Each path below is one point turned by a fixed rotation once a step. After each direction that follows a path, write how fast that rotation turns it, in degrees each step (0 if it stays still).
Each turn is a multiple of 5 degrees from 10 to 175, or 0.
Each row of a path follows its step; steps can be skipped.
Path 1:
step 0: [-19  34 -36  21  20 -18   3 -37   0  -5   4  -3  -4  20   9  12   5  16
   8  15  14 -23 -20  -2   2   9  13  37 -13  22  -8  12 -18  18  -4  -6
  -3  -4   9 -20   9 -18  10  -5  23  22  -9  16  11   9  -7 -13]
step 1: [  7 -11  14  11 -37  23   0  -8 -41 -15 -21  17   9 -10  14   5  -2   8
  -7 -15   5 -12 -18 -10  -1 -20 -15  -8  18  -1   6 -28   7  -4 -14  -6
   8   3  18  21  -7  -4  17 -35  14   4 -18 -26  26 -18 -16  20]
step 2: [  3   2  -4  21   8 -17 -14  -2  -9 -16   5  -8 -22  29  -7  31  -3  19
  23   0  -5  17 -20  18  11   1   4  17 -20  -1  25  17 -12  -8 -11 -15
 -10 -37  -8 -17 -13  11   4  -8  12  29  -9   7 -12  33  25  24]
step 3: [  5  -5  -1 -25  -7 -18  44 -31 -37 -12 -15  10 -26  -3  22  -3   1 -15
  -6 -12   0  21 -16 -29   3 -10 -15 -14  17 -26  13  -2   2 -13   5   0
  24  -2  20   1  15   2  12  -1  16 -25 -15   1   9 -18   8 -11]
step 5: [ -4  11  18 -10  18   0  15 -32 -12 -16  -2 -24   1 -16   5  14 -18  -2
 -32  -3  -5   1 -26  -6   9 -16  24   9   0 -29   7  24   8 -15   5   4
  11   4  -6  -3 -15  16  -7 -17  13 -11  12   0 -18 -54 -10 -20]
step 6: [ -5  29 -15   1 -17 -32  -8   8  18   2  -3 -19  10  13  19 -10 -19 -11
   4   7  11 -28 -15   0   3  15 -22  11   6   4  -3  25 -10  16   2 -31
 -35 -27  24  12   8   1 -10 -10   1  -9 -11   4  31  13 -32   9]
step 7: [ -4 -11   4  -5 -17  15  -9 -18  -6 -15  18  -8   9 -11 -42  25 -19   5
  -5   3 -14   8 -12   5   9 -25  11  -4  24  -6 -11  -5  49   5   4   1
   9  -9  20   4 -14  13  24 -42  -8   5  -9  17   1 -29   1   6]
step 9: [-15 -26  -3 -18 -23  19  25 -40   9  25  -8  -2 -28   9 -10   7  -6  30
  14  -6 -23 -13   5 -10 -18 -16 -10  -4  32  -5 -10  -6  13   5 -30  -1
  19   7  17   2   6   0 -10 -25   7 -14 -21  17  -2 -13  -3  -2]
step 10: [ 17  15   7  26  -8 -23 -19 -15 -15   4   4 -25 -20  18   2   3   3 -24
  -4  12   9 -12  21  24  11 -16  10   3 -12   8  -4  13 -36 -16 -27  11
  -3  11   4  -2 -45   4   2  13  -2  31 -24   0  23  -5  14   1]
step 11: [-33 -21  16   8  16  10   0 -21  -6 -24  -5  -4 -12  19  10   0   7  23
  13   4   3 -36 -37   4   1 -16 -16  13  16 -24  25  -5  -6  -1  -3  11
  14  -2   2  11  15  -4  10   8  21 -18 -17  18 -16 -27 -30 -18]
Directions:
[ -7   2  -1  -6  -1  -1  -1  -4   3  -6   0  -5  -7   3 -12   4  -2  11
   3   2  -1  -5  -8  -9  -3   4   0   3  -1   4  -3  -1   4  -4  -6   2
   3   3  -7  -5   7   6   3  -1 -11   4   4   5  -6   7  -4  -4]	160
[ 4 -2 -7  5 -6 -1 -1 -1  2  6 -2  1  5  3  0 -2  3  1  8  4  0 -1 -5  0
 -5 -4  5 14  3  7 -1  4  0 -6  8 -7  2 -4 -3 -2 -4 12 -1 14 -1 -1  4  0
  7  0  2  2]	175
[ 10  -3   2   6  10  -6   1   3  -9  -1   4  -7   2   1   9   2 -16   2
  -5   0  -5   3   2   0  -1   4   0  -2   4   3  -2  -1   3  -4  -1  -3
   1  -5  -5   6   7   2   3   5  -6 -10   1   3  -3   2  -2  -2]	40
[  6   5  11   2   1   5  -7   0   7   8  -2   4   0   7  -1   3  -4   4
   8   1   2   5   0  -4  -6  -4   0  -2  -4  -1  -9  -7   5  -1  -3   2
 -12  -5  -2  -6  -2   5   0  -5   2  -6  -8  -2  -2  -4   5  -3]	140
[ -3   3   2   5 -10   3   6   0   1   3   3  -1   0  -4   3   6   6   1
   3  -7  -3   2  -6   0  -4   1  -6  -1   1  -2   2   5  12  -1  -1   3
   6   0 -12   8  -1  -8   6   1  -1  -5   1   1   3 -12   5  -7]	175
[-3 -3 -7  1 -3  3  4 -2  5 -3  8 -9 -2 -5 -2  5 -1 13 -5  5 -3 13  7  2
  3 -5  0  2  3  6 -1  1 -3 -1  4  5 -6 -6 -1  4 -9 -1 -2 -1 -4  4 -4 -8
 -5 -1  2  5]	140
